One turn moves each row of this set onto another row. After a few examples, where does it send each row asked below?
madi: [ 0.11  0.24 -0.90 -0.78  0.06 -0.78  0.71  0.10 -0.33  1.06 -1.07 -0.88
  2.63]
Dufo: [ 0.76  0.15 -0.40  0.69  0.41  0.14  1.87  0.58 -2.00 -1.34 -1.36 -0.01
  1.60]
niba: [-2.54  1.26 -0.70 -0.06 -1.13 -2.12 -0.01  1.25 -2.20 -1.70 -1.22 -0.11
  0.15]
duve: [ 0.18  0.40  0.71 -0.26  0.13 -0.08  0.72  1.22 -2.42 -1.48 -0.21 -0.38
  2.53]
tolo: [ 0.65 -0.90  0.94  0.80  0.34  0.43  0.64  0.83 -2.46 -1.62  0.23 -0.04
  1.46]
noto: [-2.00 -1.16 -0.26  1.52 -0.87 -0.49  0.26 -0.66 -2.72 -0.98 -0.56  0.40
 -1.53]
Betuv: [-2.99  0.81 -0.87 -0.73 -1.15 -1.89 -0.47 -0.34 -2.09  0.66 -1.05 -0.53
  0.38]
totib: [ 0.66  1.07 -1.14 -0.08 -0.12 -0.60  0.20  0.86 -1.20 -0.57 -0.56 -1.28
  2.72]
remo: [-2.45 -1.52 -0.63  1.16 -0.89 -0.98 -0.50 -1.24 -1.75  0.38 -0.03  0.19
 -1.45]
Kugot: [ 1.59 -0.59 -0.52  1.76  0.24  0.53  0.48  0.39 -1.53 -1.60 -0.02 -0.47
  1.05]
luzap: [-2.89 -0.54 -1.07  0.02 -1.13 -1.67 -0.93 -1.17 -1.33  1.45 -0.34 -0.24
 -0.21]
bet: [-2.10 -0.06 -0.50  0.86 -0.53 -0.67  0.47  0.22 -3.42 -2.11 -0.50 -0.11
 -1.09]
Fug: [ 1.14 -1.17 -0.22  1.51  0.49  0.60  1.40  0.06 -1.35 -0.95 -0.91  0.21
  0.84]
lirop: [-2.93  0.86 -1.09 -1.08 -0.81 -2.27 -0.41  0.00 -2.16  0.01 -0.76 -1.15
  0.48]
Konot: [ 0.28 -1.91  0.63  0.27 -0.03 -0.19 -0.65 -0.49 -0.59  0.78  0.93 -0.33
  1.56]
riz: [-2.38  0.31 -0.49  0.92 -1.01 -0.79  0.66  0.15 -3.45 -1.56 -1.35  0.01
 -0.73]
kig: [-2.44 -0.45 -1.04 -0.09 -1.22 -2.55 -1.25 -0.33 -0.39  0.52 -0.25 -0.17
 -0.34]
Nepu: [-2.55  0.89 -0.98 -0.52 -1.40 -2.69 -0.61  0.63 -1.06 -0.04 -0.87 -0.35
  0.35]
dib: [-1.89  0.20 -0.43  0.96 -1.05 -1.48  0.37  1.07 -2.31 -2.47 -0.98  0.35
 -1.02]
Gim: [ 0.48  0.82 -0.79 -0.45  0.17 -0.37  1.28  0.69 -1.34 -0.24 -1.69 -0.74
  2.61]
tuv: [-1.65 -1.15 -0.18  1.80 -0.78 -1.37 -0.16  0.18 -1.66 -1.55 -0.34  0.64
 -1.70]
geli: [-2.02 -1.61 -0.49  1.22 -1.05 -1.83 -0.96 -0.40 -0.64 -0.17  0.08  0.26
 -1.33]
tas: [ 0.54 -1.97  0.91  1.05  0.29  0.56  0.01 -0.16 -1.44 -0.65  0.85  0.07
  1.04]
pova: [ 0.64  0.35 -1.22  0.15 -0.30 -0.84 -0.58  0.13 -0.27  0.63 -0.13 -1.23
  2.65]
nal: [-0.03 -0.64  0.41 -0.90 -0.13 -0.81 -0.58 -0.18 -0.62  1.08  0.56 -0.69
  2.61]
zes: [ 0.35 -1.18 -0.79  0.06  0.28 -0.45  0.30 -0.58  0.21  1.37 -0.53 -0.72
  1.72]
saz: [ 1.18  0.62 -0.72  0.88  0.09  0.07  0.48  1.08 -1.80 -1.65 -0.51 -0.73
  2.10]
rodub: [-1.96 -1.33 -0.41  1.21 -0.48 -0.80 -0.13 -0.63 -2.45 -1.27  0.03 -0.14
 -1.78]
zurav: [ 1.35 -1.42 -0.74  1.69  0.15  0.13 -0.31 -0.32 -0.52 -0.46  0.59 -0.55
  0.97]
vep: [-2.83 -0.49 -1.05 -0.52 -0.71 -1.97 -1.02 -0.85 -1.39  1.05  0.11 -1.02
 -0.12]
diveb: [-2.68  1.16 -0.80 -0.29 -0.68 -1.55  0.38  0.37 -3.16 -1.58 -1.04 -0.71
  0.02]
vuru: [ 0.97 -1.79 -0.38  1.11  0.47  0.25  0.72 -0.83 -0.31  0.56 -0.34 -0.10
  0.80]
narag: [-0.19  0.48  0.45 -1.05  0.04 -0.74  0.01  0.92 -1.55 -0.05 -0.09 -0.78
  3.18]
San: [-2.35 -1.65 -0.68  0.61 -0.57 -1.30 -0.82 -1.22 -1.29  0.42  0.35 -0.52
 -1.29]
Lazaf: [ 1.03 -1.07 -0.96  0.80 -0.06 -0.36 -0.75 -0.54 -0.08  0.84  0.51 -0.91
  1.76]
muv: [-2.79  1.22 -0.82 -0.13 -1.17 -1.40  0.39  0.21 -2.99 -0.94 -1.57 -0.29
  0.41]

nal moves to narag
zurav moves to Lazaf
And these:
Nepu moves to niba
vuru moves to zes
lirop moves to diveb
muv moves to riz

